Each path below is one point turned by a fixed rotation once a step. After each direction that follows a path, write how fast that rotation turns it, in degrees per step (0 if it stays still).
Each turn is a multiple of 5 degrees from 10 to 175, or 0.
Each row of a path follows its step; steps can be skipped.
path 1
step 0: -33; -209; 148; -28; -89; 49; -3; -133; -36; -58; -46; 247; 74; -41; 32; -192; -167; 280; 143; 162; -82; 26; 203; -131; 236; -127; 230; -51; -183; 42; -56; -211; -127; -312; -99; -104; 56; 255; 130; -151; -391; -262; 70; -98; 16; 75; 40; 161
step 1: 54; -78; 112; -175; 140; -150; 238; -100; 36; 272; 13; -269; -106; -49; -164; -51; -26; 113; -250; 81; -148; -27; -34; 149; -369; -49; 62; 193; -99; 22; 42; -347; -180; 214; 89; -287; 231; -56; 19; 99; -192; 150; 67; -80; 188; 115; 40; 14
step 2: 65; -234; -171; 101; -140; -103; -73; 98; -57; -143; -99; 153; 116; -146; 199; 257; -132; 23; -458; 28; -142; 232; -109; 23; -87; -63; 71; -12; 182; 161; -118; 290; -156; 233; 106; -37; 43; 110; 111; -189; -85; 54; 116; 100; -121; 51; -293; 174
step 3: -33; 221; -216; -129; -133; 21; -286; 16; -34; 31; -113; 17; 25; 48; 147; -89; -32; -189; -88; -213; 46; 129; 277; 16; 11; -171; 118; 10; -118; 108; 142; 292; 1; -181; 30; -129; 253; 11; -13; 322; 51; 16; 298; 18; 377; 198; 156; -101
step 5: 140; -35; 41; -247; 4; -169; -160; -406; -239; -165; 167; -14; 195; 204; 245; 166; 29; 29; -37; 27; -88; 38; -27; -56; -116; 264; -25; 81; 53; -72; 97; 58; 124; -165; -443; 78; -222; -253; 102; 8; 45; -2; -130; -53; -62; 230; 0; -35
step 6: -232; 74; 161; 121; -43; -168; -209; 86; -91; 115; -131; 46; -66; 51; -66; 82; 115; -250; 292; 59; 150; -31; -113; 54; 133; 165; 116; 28; -139; -41; 89; -145; 153; 469; -168; 63; 156; -120; -43; -92; 28; 29; 31; 238; 76; 191; -197; -281
step 7: 302; -187; 72; 88; -108; 203; -164; 39; 302; -4; -11; 111; -308; -98; 340; 0; 162; -87; 175; 296; -2; 91; -15; 35; -96; 228; -221; -147; 52; -84; 122; 51; 231; 94; 104; -199; -206; 30; -132; 123; 140; -105; 28; 44; -91; -165; 47; 16
step 9: -18; 203; -9; -111; 44; 148; 414; 138; 93; 160; 17; -43; -129; 67; -6; 40; 172; 50; 39; -21; 52; 135; -90; -170; -71; -32; -64; 87; 218; 17; -216; -275; -97; 193; 18; -58; 5; -147; -79; 238; -299; 47; -480; 55; 196; 9; -55; 82
step 10: -27; -53; -157; -67; -41; 260; 48; -14; -108; -302; -3; 263; 163; 71; -74; 236; -230; 64; 165; -15; 35; -224; -50; 98; -153; 50; 23; -190; 159; -129; -80; 150; -150; 111; 108; -141; -46; 103; -231; -178; -179; 197; 65; -126; 59; -27; -368; 214
step 11: -411; -78; -26; -251; 185; 187; -23; 58; -38; -18; 49; 127; -129; -12; -217; 257; 15; -14; -73; -214; -9; 153; 240; 160; 125; -17; -178; -149; -146; -42; 106; -124; -123; -223; 254; -25; 121; -31; 74; 233; -9; -183; 228; 82; 232; -60; 6; -148
Directions:
-49; 6; -18; -18; -16; -12; -42; 110; -70; -55; 83; -6; -17; 90; -43; 19; 21; -58; -42; -29; -45; -29; 83; -7; -34; 30; -12; -84; -4; -113; -4; 26; 10; -34; -22; 35; 34; 8; -1; -33; -20; 35; -83; 2; 6; -5; 64; 38
55
-14; -16; 36; 27; -5; -3; -48; 7; 112; 75; 42; -20; -29; -10; 56; 4; -1; 81; -59; -74; -67; -49; -39; -87; 29; 7; -3; -6; 40; -64; 7; 29; 43; -26; 11; 37; -2; -53; -29; -8; -97; 16; 17; 84; -2; -59; -67; 7
145
43; 37; -71; 0; -126; 63; -11; -9; -27; -54; -14; 59; 71; 33; 48; -9; 70; 37; 6; 90; -73; -37; -68; -36; -30; 39; 7; 32; -1; -43; -32; 22; -45; -40; 28; -23; 18; -43; 40; -37; -24; -90; 30; -15; -39; -36; 23; -16
145
-60; -60; 1; -6; -41; 52; -34; -76; -101; -28; 25; -46; 37; 22; 15; -40; -24; 55; -4; -16; -16; -7; -2; -22; 84; 4; 17; -13; -27; 22; 20; 102; 73; 4; -1; -97; -125; 45; 2; -26; -29; 20; 3; -16; 68; 30; 11; 30
140
-36; -112; -11; 41; 26; 18; -51; -16; 4; -17; -34; -92; 24; 94; -26; 106; 25; 51; 56; 27; 49; 9; 6; -20; -51; 33; -47; -1; -18; -30; 3; -31; -54; 65; 17; -11; 26; -39; 75; 11; -61; 64; 64; -16; -38; 44; -39; -7
80
path 2
step 1: -196; 73; -338; 289; 120; 166; -275; 34; -38; -12; -43; -24; -83; 155; -1; 82; -112; 283; -249; -46; -93; -239; -202; -11; -48; -146; -145; -312; 88; 74; 138; -87; 217; -15; -26; 113; 187; -169; -174; 49; 99; 121; 187; 119; -54; -84; 75; -70
step 2: -101; 36; -116; 465; -68; 292; -10; -53; -206; -67; 63; -33; 88; -189; 14; -57; 299; 116; -163; -149; -69; -211; 107; -79; -39; 55; -168; 206; 74; 130; -86; -21; 314; 185; -28; 127; 138; 263; -59; 59; -99; -130; -121; 144; -51; -176; -41; 126
step 3: 179; -255; -149; 157; 82; 116; 21; -233; -44; 14; 142; -179; 199; 148; -96; -186; 277; 11; -260; -79; -176; 101; 82; -37; -34; 118; -309; -261; 63; 13; 139; -54; -60; -8; -339; -75; 240; -110; -88; -51; 109; -64; -33; 22; -135; 2; -209; 176
step 4: -93; -25; -174; 51; 71; 355; 129; -53; 253; 21; 9; 194; -3; 39; 216; -205; 104; 236; -15; 85; 57; -195; 208; 19; 173; -50; -383; -416; -2; -12; 123; -60; 221; 102; -26; 55; 1; 0; -127; 69; 109; 122; -201; -70; 56; -132; 149; 48
step 5: 46; -318; 89; 91; 61; 72; 69; -55; -204; 135; 142; 161; -252; -58; 196; -79; 169; -43; -216; 67; -187; -53; 45; 13; -60; 25; -83; 29; 41; -90; 3; 199; 385; -27; -178; 160; 283; 64; 136; 1; 97; 50; -358; 109; 54; -222; 83; -194
step 7: -111; -170; -264; 283; 228; 56; 70; 194; 31; -123; 157; 32; -29; -16; 154; 125; 49; 297; 18; 5; 87; -96; 29; 212; -233; 5; -200; -165; 209; 161; 18; -23; 123; -39; 34; 56; 186; 297; -264; -115; 85; 138; 129; 163; -68; -129; 197; -154
step 8: 62; -189; -32; 404; 173; -44; 116; -31; -114; 186; 197; 46; 252; 120; 81; 59; 260; -88; 42; -38; -74; 11; 102; 267; 86; 82; -211; 263; 46; 122; -94; -78; 197; -19; -301; 100; -72; 186; -120; -98; 5; -231; -156; 20; 173; -142; -96; 81
step 9: 165; -340; -2; -24; 148; 132; -8; -204; 71; 131; 100; 48; 1; 378; -28; 111; 166; 65; -120; -58; 63; -57; 35; 237; 24; 5; -418; -96; -1; -23; 202; -75; -276; 98; -58; -234; 2; 91; -141; -56; 343; 76; -168; 104; -1; 132; 62; 103
step 10: -303; -156; -38; 185; -18; 111; 69; 102; 34; 88; -14; 412; -113; 104; 116; 10; -29; -5; 24; 64; 183; -173; 26; 309; -217; -214; -337; -124; 32; -161; -15; 57; 243; -85; 124; -7; -25; -67; -115; -31; 246; -43; -192; -121; 228; -130; 32; -17
step 11: -40; -150; 17; 180; -32; -15; -253; -131; -334; 375; 45; 185; -141; 107; -29; 140; -28; -27; -181; -106; -157; -6; -229; 187; -81; -113; -207; 227; 71; -19; 91; -187; 75; 36; -114; 236; 229; 71; 76; 121; 42; -39; -159; 104; 72; -14; 1; -278
Directions:
-12; -10; 59; 44; 79; 77; 21; 45; -64; -1; 29; -19; 2; -66; 149; -16; 4; -27; -19; 21; 25; -68; -18; 17; 41; -22; -3; 73; -10; -20; -54; -36; -9; -63; 82; 49; 1; -18; 6; 28; -11; -33; 7; -78; -54; -49; -28; -36
125
-4; -44; -8; -8; -2; -5; 37; 53; -48; -5; -2; -4; -16; 97; -33; 74; -15; 30; 23; 21; 57; 69; 37; 139; 14; 5; -59; 56; 66; 20; -2; 31; -44; -41; 26; -19; -82; 24; 77; -50; -18; 4; -29; -39; 30; 2; 17; -92
25
-28; 32; -77; 0; -66; 3; -50; 58; -71; -43; -63; -50; 29; 22; 36; 29; 23; -48; 27; -39; -22; -42; -92; -6; -27; -60; 40; -34; 72; -19; -71; -21; 14; 22; 23; 37; 76; 46; 41; -14; -8; 27; 13; 69; 48; 42; -29; -96
70
23; 67; -5; -63; -24; 35; -35; -14; 17; 20; 24; 26; -143; -1; 4; 26; 13; -25; -25; 52; 62; 30; -57; 57; 42; 63; -46; 19; -23; -27; -71; -9; 91; -41; 8; -97; 93; -40; -7; 38; -26; 28; 23; 14; 40; 20; -18; 9
70
47; 69; -44; 69; 74; -54; 8; 15; 7; 22; 21; -6; 26; 1; 3; 4; -25; -60; -3; 16; -14; 23; -79; -2; 25; -107; -15; -14; -22; 55; 61; -22; 2; -20; -123; -47; 1; -80; 87; 3; -1; 14; 12; -73; 58; -44; -53; -15
145
41; 33; -31; 4; 41; 52; -58; -32; -4; 20; 36; -22; -31; 59; 17; 62; -78; 7; -34; -15; 32; -19; 37; -41; 117; 2; 7; -101; -27; 61; 6; -97; -49; 57; 52; -9; -69; 16; -39; 13; 38; 64; 4; 17; -29; 49; -19; -60
135
path 3
step 1: -8; 65; 265; -288; -297; 108; -261; -6; 211; 94; 11; 268; 260; 165; 96; -52; 83; -35; 183; -64; 95; 42; -78; 324; -54; -149; 305; 218; 107; -22; 42; 15; 45; -8; 77; 216; -81; 253; 195; 201; 96; -187; 0; 73; 348; -57; 130; 44
step 2: 106; 72; 10; 337; -35; -217; -258; -1; 42; -238; -76; 147; 222; 256; -8; 201; 62; 305; 43; -506; -275; -16; 28; -78; 160; 42; 148; -111; -164; 88; -97; -5; 144; -225; -55; -70; 26; -191; 15; 0; 104; -52; -10; 17; -170; -6; -105; -218
step 4: -29; 120; 46; 7; 161; 88; 136; -324; 52; -44; -390; 197; -31; -29; 16; -358; 262; 41; -162; 41; 61; 146; -78; 276; -222; 9; 29; 57; -90; -46; 32; -44; -273; -56; 19; 232; 313; -18; -50; 123; 195; -8; 231; -152; 44; -229; 189; -140
step 5: 117; -140; -96; 520; 171; 107; -4; -365; 26; -15; 79; -136; -78; -199; -87; 307; 67; 161; -208; -81; -166; -46; 130; 37; 73; 18; -134; -26; 191; 222; -188; 26; 160; 173; 75; 195; 59; 135; 262; 166; -52; 42; -181; -165; -58; -162; -113; 84
step 6: -204; -75; 12; -225; 2; 187; 16; -23; 122; -126; 26; 115; 159; 25; 32; -43; -174; -104; 29; 65; 165; -374; -103; -143; -191; -287; 25; -21; -16; 97; -372; -63; 35; -210; -69; 127; 142; 399; 126; -119; -401; 65; -88; 119; 46; 60; 50; 275
step 7: -83; 70; -213; -42; 96; 117; -149; -212; -217; -192; -102; 117; 176; 190; -127; 147; 19; 302; -32; -172; 114; -4; -123; -135; -6; -223; -368; 173; -92; -107; -55; -230; -240; -9; 60; 47; -124; -199; -97; -174; 261; -88; 61; 19; 14; 172; 385; -214
step 8: -32; -119; -38; 70; 86; -96; -184; 13; 261; 84; 404; -165; -129; -35; -180; -76; -201; 50; -161; 142; -192; 79; -143; -83; 42; 197; -149; -429; -64; -81; 30; -170; -106; 111; 151; -56; 13; 54; 145; -269; 202; -170; -303; -218; 252; 41; -52; 71
step 9: -311; 54; -116; -197; -41; 156; 45; -66; 241; -5; 5; 208; -29; -11; 123; -176; -97; -413; -141; -10; 34; 141; -168; 83; 190; -49; 95; -138; -395; 25; -183; 47; -114; 171; -60; -279; -13; 199; 7; 262; 117; 92; 149; 107; -197; -252; 215; 118
step 10: -97; 108; -18; 405; 75; 208; 74; 285; -215; 1; 175; 45; -200; 249; -171; 178; 254; 66; 31; -162; 88; 0; 21; 165; 19; -39; -82; -46; 273; 25; 147; 37; -12; -119; 252; -20; -219; 80; 143; 242; 266; 60; 15; 27; -318; 31; 322; 111
step 11: -106; 296; 9; -32; 272; -473; 160; 56; 91; -101; 122; -55; -64; 267; 16; -303; 41; -5; 89; 127; -135; -229; 138; -292; 29; 36; 33; -208; 99; -25; -36; 75; 72; -1; 210; 172; -73; 15; 54; -208; -253; 9; -49; 89; -27; -85; -66; 388
Directions:
-12; 84; 51; 68; -25; -87; 52; 32; 67; 11; -69; 38; 36; -10; 21; -51; 73; -8; -63; 4; 12; 57; -1; -85; -16; 10; -2; -24; 100; 68; 6; 85; 47; -33; -27; 22; 10; 4; -50; 47; 29; 42; -11; -50; -27; 26; 21; 13
45
41; -5; 6; -22; 100; 58; -29; 20; 49; 23; 40; -97; 68; 65; -27; 29; 23; 56; 16; 17; -8; -42; 5; -17; -28; 41; -2; 0; -13; 126; 23; 37; -99; 19; 16; -9; 19; -33; -41; 77; 43; 9; -38; -2; -59; 35; -75; 5
135
-4; 26; -6; -57; -24; -15; -27; 49; 2; -58; 10; 2; 56; 38; -38; 25; 42; 21; 76; -30; -20; -87; -3; -37; 52; -49; -67; 2; 20; 25; 34; 9; 66; -39; 6; 19; 69; -52; 0; -121; 56; 126; 15; 35; 44; -45; -7; 20
80
42; 2; -10; 15; 20; -27; 83; 50; 0; 31; -10; -41; -2; -17; 13; 47; -23; -16; -27; -113; -65; 8; -46; 1; 15; -52; 36; -100; -14; 75; -17; -27; 29; 63; 93; 72; -18; -58; 11; -72; -45; -60; 40; -69; 7; 2; -40; 9
125
12; 7; -38; -28; -115; -75; -3; 1; 64; 55; -13; 1; 61; 81; 31; 26; -37; 89; -43; -12; 12; -9; -1; -49; 7; -2; -3; 94; -14; -16; -23; 5; -46; -47; 16; 27; -31; -11; 30; -90; -32; -92; -81; 47; -45; 31; 1; -19
70
-43; 43; 20; -24; 56; -17; -31; -56; 44; 46; 7; -29; -29; -48; -85; 92; -77; 10; -39; -6; 68; -5; -17; -36; -15; 110; 32; -42; 33; -6; 57; 20; 72; -68; -6; -6; 3; -9; -6; -36; -26; -46; 41; 64; 17; -23; -22; 102
135
path 4
step 0: -349; 176; -102; 107; 203; 1; 80; 97; 36; -121; 19; 92; 24; 200; -4; 69; -41; 227; 206; 1; -57; 147; 95; -69; 162; -156; 145; 90; -63; 8; 106; -172; 77; -47; -31; -265; 48; -84; -112; -507; -309; -38; 192; 279; -138; 128; -127; -255
step 2: -408; 41; 24; -192; 20; 6; 206; -224; -233; 129; -32; -107; -111; 296; 17; 238; 53; -103; -246; 268; -98; -376; 114; -32; -184; -102; 14; 80; -84; -45; -35; 220; 79; 90; 142; -152; -58; -154; -111; 60; -207; -3; -93; -348; -62; -73; 115; -156
step 3: -227; 185; 133; 177; -154; -124; 110; -196; 320; 247; -102; -92; 111; 200; 161; -78; -66; 20; 176; 123; -93; -167; 59; -55; 56; -180; 196; 18; 276; -312; -256; 59; -23; 1; -145; 176; -231; -246; 120; 31; -10; -103; -242; -58; 5; 130; -253; 58
step 5: 398; -46; -42; 24; -2; 348; -25; -316; 119; -147; -263; -22; 67; -19; -166; 272; 38; -60; 22; -36; 185; -222; 362; -51; -75; -2; 225; 124; 22; -16; 166; -33; -172; 53; -50; 109; -220; -13; -99; 254; -7; 361; 76; 45; -18; -18; -167; -119
step 6: 84; -55; 83; 302; -187; 297; 23; 67; 146; -192; 206; 223; 21; -197; 115; 260; -17; 206; 65; -413; 82; -62; 153; -60; 73; 99; 147; 0; -199; -34; -167; 137; -25; 143; -363; -54; 47; -159; 180; -166; -205; 36; 138; -123; 55; 11; -105; 139
step 7: 65; -283; -100; -88; -48; 263; 15; 42; -87; 277; 195; 83; 249; -310; -2; -56; 0; 307; 156; -199; -215; 230; 181; 393; -33; -80; -129; -129; -303; 60; 42; -57; 92; 96; 8; -27; 34; -48; -64; 259; -63; 100; -207; 0; 79; -166; -4; -43
step 8: 145; -125; -78; -113; 51; 14; 233; -58; -144; 131; 130; 57; 101; 1; -412; 73; -20; 66; 191; 127; -116; -14; 74; -171; 173; 331; -123; -71; -94; 38; -11; -317; 216; 135; 34; -173; -109; -166; -88; -210; -249; -122; 64; -43; 136; -87; -94; -461
step 9: 104; -249; -253; -315; -127; -39; 24; 18; -21; 23; 180; 97; 145; 251; -10; -182; 75; 162; 129; -147; 93; 102; -469; -228; 67; 182; 80; 28; 172; -18; -296; 61; 5; 182; 5; 90; 91; -235; 291; -67; 90; 8; -265; 122; -168; 33; -98; -147
step 10: -197; -172; -170; -235; 7; 87; 61; 133; -270; 20; 255; -343; -112; 97; 55; -43; 4; 34; -34; -55; 249; -243; -199; 86; -353; 94; -58; -125; 327; 106; 44; -111; 265; -3; -16; 89; -14; -72; -129; 133; -125; 120; -122; -248; 7; 90; 329; -8
step 11: -52; -15; -39; 396; 35; -140; 150; -204; 164; -126; -230; -192; 133; 85; -264; 55; 22; 5; 130; -23; 97; 88; -15; -42; -174; 82; 58; -151; 311; -86; 72; -31; 361; -44; 113; 165; -262; -56; -181; -98; 69; 37; -286; -28; -221; 365; -3; 97
Directions:
50; 95; -38; 30; 7; 3; 36; 45; 22; -30; 8; 61; -35; 48; 27; 47; 51; -35; -30; -43; -53; 6; 93; -62; -31; -5; -48; 4; 16; -41; -20; -60; 29; -22; -34; 53; -107; -25; 6; -5; -5; -67; -24; 41; -65; 28; 49; -97
130
2; 52; 86; -10; -21; 103; 59; 24; -7; 49; 20; -40; 18; -25; -33; -30; -48; -18; 20; 10; -58; 60; -4; 0; -25; -16; 46; -38; 34; -12; 41; 17; -50; 9; -14; 97; 53; -25; 13; -32; -75; -15; 5; -62; -118; -3; 88; 46
95
-37; 28; 13; -57; -72; -12; 42; -63; -79; 25; -3; -26; 22; 90; -13; -30; -6; 95; 10; 10; 4; 84; 62; -44; 42; 11; -32; 18; 28; -25; -75; 17; 5; 25; -35; -32; 1; 113; 22; 10; 40; -45; -8; -59; 26; -83; 44; -40
55
-55; 58; 0; -37; -34; 11; -17; -40; 81; -35; 73; -29; 50; 60; -97; 19; 6; -85; 0; -31; -32; -48; 27; -82; 10; 56; -20; -43; -82; -46; 2; -16; -33; 38; 27; -22; 10; 34; -29; -65; 29; 73; -61; 38; -7; -23; -17; 68
120
41; -30; -64; -80; -51; 25; 14; 8; 19; -60; 26; 29; 40; -90; -29; -14; -19; 43; -27; 14; -59; 49; 37; 48; -82; 40; -41; 44; 26; 26; -51; -38; -48; 71; -48; -24; 44; -52; -70; -76; 2; -49; 62; 69; 23; -26; -19; 11
40
-57; -23; 19; 26; 71; 61; 20; 6; -36; 50; 34; -3; 26; -48; 23; 27; 67; -8; -73; 2; 53; 5; 33; -29; -57; 13; -22; 22; 8; -34; 25; -95; 29; -13; 66; 76; 90; -14; -33; 58; 87; 1; -13; 23; 47; -109; 41; 4
125
1; -15; -8; 49; -22; 38; -2; 166; -7; 20; 10; -46; -55; 55; 12; 37; -33; -18; -84; 37; -22; 8; 22; -44; 7; 19; 59; 3; -7; 86; -62; -1; 79; 39; 33; -9; -13; 38; -42; -64; -46; 17; 31; -48; 21; -60; -65; 17
175
-56; -16; 23; -110; 46; -6; -55; 9; -2; -28; -30; -13; -46; -34; -100; 18; -15; -29; -65; -44; -20; 19; 18; 79; 14; 2; -20; -79; 20; 45; -13; -5; -5; 23; 30; 12; -112; 20; -46; 118; -57; 15; 10; -7; 18; -37; 66; -12
125
